Rows are one point carried round by a steady rotation, each followed by how many ticks it has turned.
The counts run from 0 to 938.
[-16.4   2.2 -22.5   8.1 -10.4   5.0   4.4  10.5   8.9   5.2   3.9 -10.4
 -17.5   1.5  14.7  10.8  -9.5   0.9 -17.5 -21.5  -3.9 -29.0 -10.5 -12.7
   1.8  11.5  21.9   4.9  11.2 -10.8   0.6  29.0  -1.7  10.9   6.2 -15.7
  -7.8  -0.6  15.6  -8.3   7.2  24.7 -13.5 -33.1   1.0 -11.3  -4.1 -13.2
  18.4  -3.8  12.7  -8.4  11.0 -22.1] | 918
[-26.7  11.2  -3.1  11.9  -3.4  21.7 -10.4   2.6 -11.8  13.7  -3.0 -30.1
   3.6   6.8   6.5   7.4 -14.3 -14.8   7.1 -30.3   9.9 -13.9  -8.9  -8.7
   2.1 -23.4  10.7  -1.1   3.5 -14.4 -16.7   9.4 -14.9   4.6  19.8 -16.9
   3.2  11.3  19.1 -18.3 -13.7  14.6  -1.6 -12.8   7.4  -7.1  -5.8 -11.4
   4.6   7.8  -9.4  -3.5  31.7  -5.2] | 273
[ -2.5  -3.9  -1.7   3.2  -3.9   4.8  13.9  35.9 -14.1 -13.8 -12.3 -16.3
   6.3   3.0 -13.3  -7.5  -6.1 -14.5  -5.3 -12.6 -11.2 -23.4 -13.9  17.0
  -2.0 -16.6  21.5  -7.4  -7.8 -15.6  -8.2  23.2  -0.7  -4.0   4.5   1.6
 -10.7   6.8  11.0 -16.1  20.9  40.4   2.8 -19.0   0.0   1.3   8.4 -12.3
  -8.6   3.3   8.8 -16.2  22.0 -10.3] | 800
[ -4.0  -0.3  -8.7   3.3  -8.1  11.1  17.9  39.1 -17.3  -1.9 -14.7  -9.9
   0.0   9.0 -17.4  -4.7 -10.8  -4.3  -7.7 -12.1  -9.3 -17.0 -13.0   3.9
  -9.6 -12.4  13.2 -12.5  -0.3  -7.9  -6.9  26.9  -8.0   1.4   2.0  -0.3
 -17.9   2.2  15.6  -5.3  17.4  38.4  -5.4 -30.6  -4.2  -8.1   5.6 -16.1
   4.2   0.3  -1.5 -10.4  21.3 -11.9] | 288
[ -4.0  15.7 -12.9   6.7  -9.4   6.1   3.6  20.9   0.5  18.3 -14.4  12.3
 -15.8   3.8  13.4   9.4 -13.3  -8.1   7.2  -4.5  -5.4 -22.2  -0.5  -8.3
   0.1  -1.0  -1.1  -4.9  14.8 -15.6  -4.4  28.3 -11.9  -4.5   1.8   1.8
   8.2  -3.5  13.4  -3.0  13.7  15.0 -19.8 -38.4  16.0 -14.1  -6.3 -23.6
  21.2   6.4 -12.9   9.8   2.9 -28.1] | 755
[-20.0   7.3   7.1   5.0   2.6  11.2  15.9  24.8 -15.5   8.2   2.2 -25.5
 -13.5   9.8  -2.3   2.9  -8.4   4.3  -5.7 -16.0 -10.0  -9.5  -9.9  11.0
 -10.9   4.5  -8.8  -6.8  14.5 -15.8   1.8  16.3  -9.2 -13.3  16.2  -2.2
   9.8   8.2   8.4  -5.1   1.5  40.0 -11.6 -31.0   4.9  -0.9  -1.8 -15.5
   6.4  14.8  14.0  12.1  36.6  -2.5] | 451
[-16.2  13.9   4.0   7.6   3.4   3.9  -9.8   0.5  -0.4   5.7   3.1 -22.9
  -3.6  -2.3  30.0  11.2 -14.0 -24.2  11.0 -19.5   5.5 -23.4  -3.3   4.3
  16.6  -3.7   9.5  10.1   4.9 -32.2  -8.8   3.5  -1.8 -15.9  18.4  -7.4
  31.9  12.3   4.3 -23.0  -6.1   8.8  -5.7  -8.7  24.5   3.2  -5.9 -10.2
  -3.9  13.0  10.4   9.8  18.7  -7.4] | 384
[-12.7  19.6 -13.8   5.3 -20.6  15.9 -10.8  22.4  -8.6   4.7 -17.0 -11.5
   9.2   3.2  10.2  -5.0 -15.2  -0.3  -6.9 -24.2   3.6 -45.5  -0.3  -3.8
  -8.3 -15.3  18.3  -5.5   3.1 -11.0 -14.6  12.0 -17.8  20.1  -1.1  -3.8
 -13.9   5.9  10.1 -10.0  -4.6   4.8  -2.2 -28.6  -1.3   5.0 -12.3  -2.5
  -8.0   5.3 -10.4  -9.9  13.9 -22.6] | 925
[ 10.1  16.2   7.4  -9.1   7.4  -7.4  14.0  30.3 -18.8   6.3 -23.2   3.0
   0.6   9.4   7.4  -8.2 -20.8 -30.0   8.8  -5.5   9.8  -7.0 -20.6  -3.2
   1.6  -0.4   0.4  13.7  -9.3 -30.8 -13.9  17.9  -1.3 -26.1  -2.4  -3.9
  12.6  -0.2   3.7  -2.4   9.4  12.7 -13.2 -28.7  20.1 -10.6   9.6 -22.3
  -1.1   5.6   1.2   9.1   6.5  -3.9] | 773
[  0.1  24.2   6.6   4.7   0.5  -8.4 -10.3  17.4  -6.2   4.1 -19.7 -21.7
  -5.4  17.6   2.4 -13.4 -11.0 -13.2   8.8 -17.4 -12.0 -33.4 -14.5   8.4
   1.4 -11.0   9.7  -9.0  -2.8 -24.7 -13.3  13.3  -3.3  -7.5  10.6  -6.4
 -14.5   3.8  16.0  -8.5   9.9  21.1  -4.2 -19.1  13.5 -10.9 -14.5   1.5
  -2.9  17.5 -11.1 -12.6  27.5 -24.2] | 63
[-16.5  -6.4   4.4  -0.4   0.9   3.8   8.5  24.8 -12.8 -17.6  -1.3 -32.2
   3.5   4.2  -5.7  -2.5  -5.1 -11.2  -7.8 -22.0  -4.8 -31.4  -7.6  20.6
   7.6  -3.2  21.0  -1.0  -5.1 -19.4  -1.0  15.8  -0.6  -6.8  11.5  -4.2
   1.9  11.2   4.4 -18.5  10.2  35.1   6.0 -12.3   3.7  11.5   3.3  -5.4
 -19.2   5.2  21.9 -11.9  25.8  -1.4] | 852
[-15.5  11.3  -0.1 -10.8  -9.2  15.5  -9.9  29.2 -28.0   2.7 -25.6 -11.6
  -0.8  13.9   1.7  -5.1 -14.9 -12.3   1.1 -20.8  18.9 -41.6  11.2   2.3
  11.4   2.4   6.7   0.6  -5.6 -18.8  -5.7  11.0 -20.8  -1.5  -1.4   1.9
   7.5   4.7  -1.1  -2.8  -1.0  -5.1  -3.9 -25.2  14.2   7.4  -9.7  -3.1
 -33.3   0.0  -8.7   1.4   0.9  -4.0] | 251
[ -6.6  19.2   6.1  10.5  -3.7   1.3 -11.3  16.5  -4.2  -1.1 -12.8 -17.2
  -6.9   8.6  10.9  -3.5  -6.2 -15.4  15.5  -8.5 -17.9 -36.3  -0.2  20.6
   8.6 -15.9   5.7 -13.9   4.7 -27.1  -6.3   7.9  -5.3 -15.0  17.1   5.3
  12.4  10.2   7.7 -17.7  14.1  22.0  -2.5 -11.1  19.2   0.0 -14.7  -2.5
  -5.4  21.8  -7.1   2.7  23.8 -21.2] | 116
[-11.4  -0.2  -4.8   5.9   3.9  -4.1  -8.0   8.2  -3.1 -10.7  -3.5 -28.6
 -11.8   5.6  10.7   4.0  -7.9 -25.9   5.3 -21.1  -4.8 -29.1  -5.8   7.0
  26.1  -2.4  26.7   0.6  -5.3 -30.7  -4.9  13.7   3.9 -16.6  22.7  -8.6
  13.7   8.3   8.2 -22.9  19.1  23.0  -5.9  -1.5  19.3  -9.6  -5.3  -0.8
  -9.8   6.5  10.6  -5.3  16.3  -6.0] | 794
[-26.3  -5.0 -22.8  11.2 -12.1  19.8  -9.6   9.1  -3.1   1.5  -3.6 -22.7
  -8.5   4.3   3.6  12.5  -9.5 -10.9  -5.6 -29.5   1.9 -31.8   1.8  -8.0
  15.4 -11.5  29.1  -4.8   3.3  -7.5  -6.6  22.0  -9.3  14.2  14.5 -13.1
  -5.8   5.5  18.9 -18.5   9.3  19.6  -3.3 -14.5   3.4  -9.5  -6.6  -7.5
   0.4  -5.1  -3.5 -14.6  14.2 -14.1] | 55
[  8.4  10.2  -8.1  -4.2  -3.0  -9.9   9.3  36.5 -11.8  -1.9 -26.2   5.0
 -16.7  10.7   4.1  -8.7 -13.1 -17.4  -1.6  -2.5  -7.8 -30.6  -9.8   1.3
   5.4   9.4  12.4  -0.9  -2.1 -25.8  -2.8  25.5   0.5 -17.8   0.3   3.5
   1.0  -6.4   3.1  -0.1  30.0  17.4 -19.4 -32.6  14.0 -13.9  -3.3  -7.3
  -0.6   3.8   1.6   2.6  -1.9 -15.9] | 68
[-22.7  11.7  -9.8  14.6  -8.1  21.5  -6.4   8.6 -10.1  13.1  -6.0 -22.1
   7.6   0.6   7.1   6.6 -17.6 -15.1   4.5 -28.2   5.6 -10.2 -14.3 -13.4
  -5.4 -27.6  14.9  -3.2   4.1 -14.1 -19.5  10.0 -14.6   7.4  15.5 -15.9
  -0.2  11.4  18.9 -19.9 -12.2  15.4  -5.6 -17.9   3.5  -9.0  -3.6 -11.4
  12.5   7.2  -8.2  -2.4  31.2  -6.4] | 733
[-31.0 -17.1 -11.4  -1.1   0.2  25.3  12.4  14.6 -16.2   8.9   4.2 -19.6
 -12.9   7.9  -4.6  19.3 -10.8 -11.9  -6.4 -26.9  15.9  -8.0   1.3 -10.2
  13.0   5.7   8.4   7.3   5.2  -5.1   1.1  29.5 -12.7  -0.2  11.8 -14.5
   9.4   6.8  13.9  -9.8   0.1  23.7  -6.4 -24.7   7.6  -9.1   8.0 -27.3
   1.4 -13.3   6.2   1.3  11.8   4.5] | 727
[ -0.1  -1.0  -2.7  -4.3 -10.4  15.1  21.3  41.5 -10.5   0.7 -17.4  14.5
   6.5  -1.0  -5.0   0.7  -8.8  -4.6  -0.8  -2.4   4.1 -28.8   2.6  11.0
  -7.1  -6.7  -0.9  -1.3   1.4  -6.9  -2.6  30.6 -12.2   0.7 -14.7  10.6
   4.5   1.7   7.1  -5.9  12.3  23.1  -1.0 -37.6   8.6  11.4  11.5 -33.5
  -3.6  -2.9  -3.5  -2.6  -0.1 -20.5] | 588
[-16.1   8.6 -10.7   2.8   0.1  -0.2  -5.8   8.1 -10.9  -8.3  -2.8 -29.6
   1.2   0.4  18.7   1.6 -20.7 -23.5 -11.0 -30.0  12.0 -27.8 -16.4  -8.1
  11.2   4.2  30.9  16.6  -7.7 -28.9 -10.4   4.8   0.2  -1.3  13.5 -19.9
   6.1   7.1   3.2 -17.8  -3.3   7.2  -6.9 -13.1   6.4   0.0  -2.5   3.1
 -11.0   0.8  23.2  -4.6  16.6   3.2] | 901
[-11.8   4.6 -10.0  10.8  -4.5   4.3  -2.2   7.2  18.2   8.6   2.1  -3.6
 -20.1   0.6  21.3  16.9  -1.5  -8.6   6.6 -11.8  -7.2 -34.6   7.5   3.1
  15.9   3.5   8.5   0.6  14.8 -15.4   3.2  28.8  -3.1  -2.0   7.3  -3.0
  13.1   0.0  17.9 -15.6  14.2  24.0  -9.1 -23.8  20.2  -7.6  -7.7 -25.0
  16.1   3.3  -3.6  -3.5   5.1 -34.5] | 350
[-20.0  11.3  -0.4   3.8  -6.0  21.7   9.1  14.8  -6.1  17.3   1.6  -9.0
  15.9  -3.7  13.2   7.7 -18.8  -6.8  -2.8 -24.1  20.1 -10.8 -13.1  -9.6
 -13.6 -12.1  -1.0  15.3   5.1 -11.7 -16.6  15.9 -14.8   9.8  -2.5 -13.8
   6.6   8.9  15.7 -10.9 -27.5  11.5  -2.4 -33.9   4.5   7.4   8.8 -31.1
  11.1   0.9   4.6   2.6  23.2  -9.2] | 892
[-13.8  11.0  -3.9   8.8 -10.0  26.3   4.0  17.4  -6.5  11.4  -4.1  -1.6
  21.0 -13.8  19.8  10.1 -19.8 -19.8   8.2 -17.1  17.4 -13.2  -6.6  -4.8
  -8.8 -26.8   5.4   9.0   4.0 -16.1 -16.7  10.4 -12.7   4.3   0.0  -4.4
  23.6  10.7   9.2 -21.0 -19.2   7.0  -0.6 -24.5  10.6  11.7   9.2 -28.7
   6.6   4.4  -1.2   7.7  16.7  -8.2] | 379
[-14.3  16.2   5.0   9.5  -1.7  10.9  -4.5   4.4   4.7  11.4   2.1 -17.0
  15.6  -7.9  25.9   6.4 -17.7 -21.8  10.0 -24.0  13.1 -16.0 -14.6  -3.1
  -0.8 -20.6   8.1  15.7   1.3 -22.7 -20.1   7.9  -5.3   1.7   7.6 -13.4
  14.7  13.2  16.2 -23.2 -21.4   9.3   2.4 -16.4  13.6   6.1   3.2 -22.7
   9.2   9.2   2.8  -0.8  25.9 -13.7] | 381
[-20.1  -2.9 -26.9  12.5 -16.2  19.7  -5.0  14.8  -2.2   0.6  -6.6 -14.0
  -2.8   0.6   4.5  11.2 -11.5 -12.5  -7.3 -25.1   0.5 -31.3  -2.0 -11.7
   7.9 -14.9  32.1  -5.1   3.2  -7.7  -9.7  24.2 -10.9  18.0  10.1 -11.0
 -11.2   2.9  18.6 -19.2  10.8  18.6  -5.8 -19.6   0.4 -11.1  -4.8  -9.0
   6.0  -6.2  -4.1 -13.9   9.3 -17.4] | 515
[-13.3  16.1  -6.0  -2.3  -7.6   5.1 -10.4  10.3   3.8   9.5  -7.7  -1.7
  -9.4   1.2  32.3   8.6 -13.9 -11.3   1.9 -17.6  15.1 -47.9  11.9  -2.7
  15.4  15.1   7.3  14.9   7.4 -23.0  -0.8  14.7  -9.8   1.1   0.1  -4.2
  22.3   2.6   1.0  -8.4  -3.4  -8.0  -9.9 -28.9  22.4   5.5  -9.9 -13.8
  -9.1   1.6   3.2   8.5  -7.7 -19.4] | 192
[ -8.4   2.7   4.5   6.4   6.2   8.3  19.1  20.8 -10.1  10.6  -2.6  -5.2
 -13.4   0.8   5.9  11.3 -11.9 -20.5  10.2  -5.9  -2.1   3.8 -11.4   0.9
   2.3  -5.4  -4.1   1.6   8.3 -22.2  -2.6  21.7  -4.6 -25.5  13.0  -0.6
  29.9   6.4   9.7 -12.2  11.6  31.5 -16.8 -24.2  18.4 -10.7   9.7 -29.2
  15.3   8.8   6.0  18.3  20.1  -2.9] | 100
[  9.3   9.3   4.6  -9.1  11.1  -9.9  14.4  25.7 -14.9   4.6 -18.6  -0.6
  -0.9   8.0   5.1  -7.5 -18.5 -30.6   6.0  -9.8  11.0  -6.0 -24.7  -5.5
   2.7   3.5   5.7  18.6 -11.1 -28.5 -14.3  23.2   2.0 -22.1  -2.2  -8.7
   6.6  -3.9   9.1  -4.2   8.2  17.6 -12.5 -26.7  17.3 -11.7  13.5 -23.3
   3.7   1.1   5.7  -0.3   5.5  -6.4] | 774
[ -7.1  12.8  16.2  -9.0   2.1   5.2  -5.7  21.4 -16.8   6.2 -22.6 -19.2
   5.1  21.5  -4.8 -12.0  -8.2 -17.4  13.0 -21.1  13.2 -33.9   1.0  10.6
   9.4 -10.2  -2.1   0.2 -10.6 -17.7 -14.9  17.4 -13.5  -6.6  -0.8  -2.8
  -7.8   6.3  12.0  -8.1  -1.4   9.2   8.8 -16.6  20.2   1.5  -5.2 -14.3
 -23.8   4.9 -18.8 -15.2  15.7 -15.5] | 307
[-23.3  -4.2 -15.9  13.1 -11.7  22.4  -1.1  11.3   3.0  -3.1   6.7 -20.4
  14.1 -12.8  12.3  13.2 -10.2 -11.0  -6.1 -26.7   5.7 -27.3  -4.8   0.2
   1.0 -20.6  25.0   2.7   2.9  -9.1  -8.7  13.1  -8.4  16.0   8.2 -10.3
   5.4  13.3  13.6 -26.6  -6.9  21.5   4.2 -14.6   1.0  10.1   5.0 -15.5
   1.9  -2.0   9.5 -10.4  21.2 -10.4] | 163
[ -7.7   0.5  -9.4  -5.2   6.4   2.9  17.9  20.9 -12.5   9.3  -5.5  -6.0
  -7.7   6.7   6.9   6.3 -20.2 -20.6  -8.8 -17.9  17.1  -0.6 -22.4 -19.2
   2.6  13.5   8.5  21.2  -4.2 -18.0  -9.3  29.6  -1.8  -8.9  -0.4 -18.8
   4.9  -3.8   9.6  -2.5   1.2  18.1 -16.0 -35.0   9.5 -15.9  13.2 -25.3
  11.6 -10.6  14.1   0.2   7.4   1.4] | 263
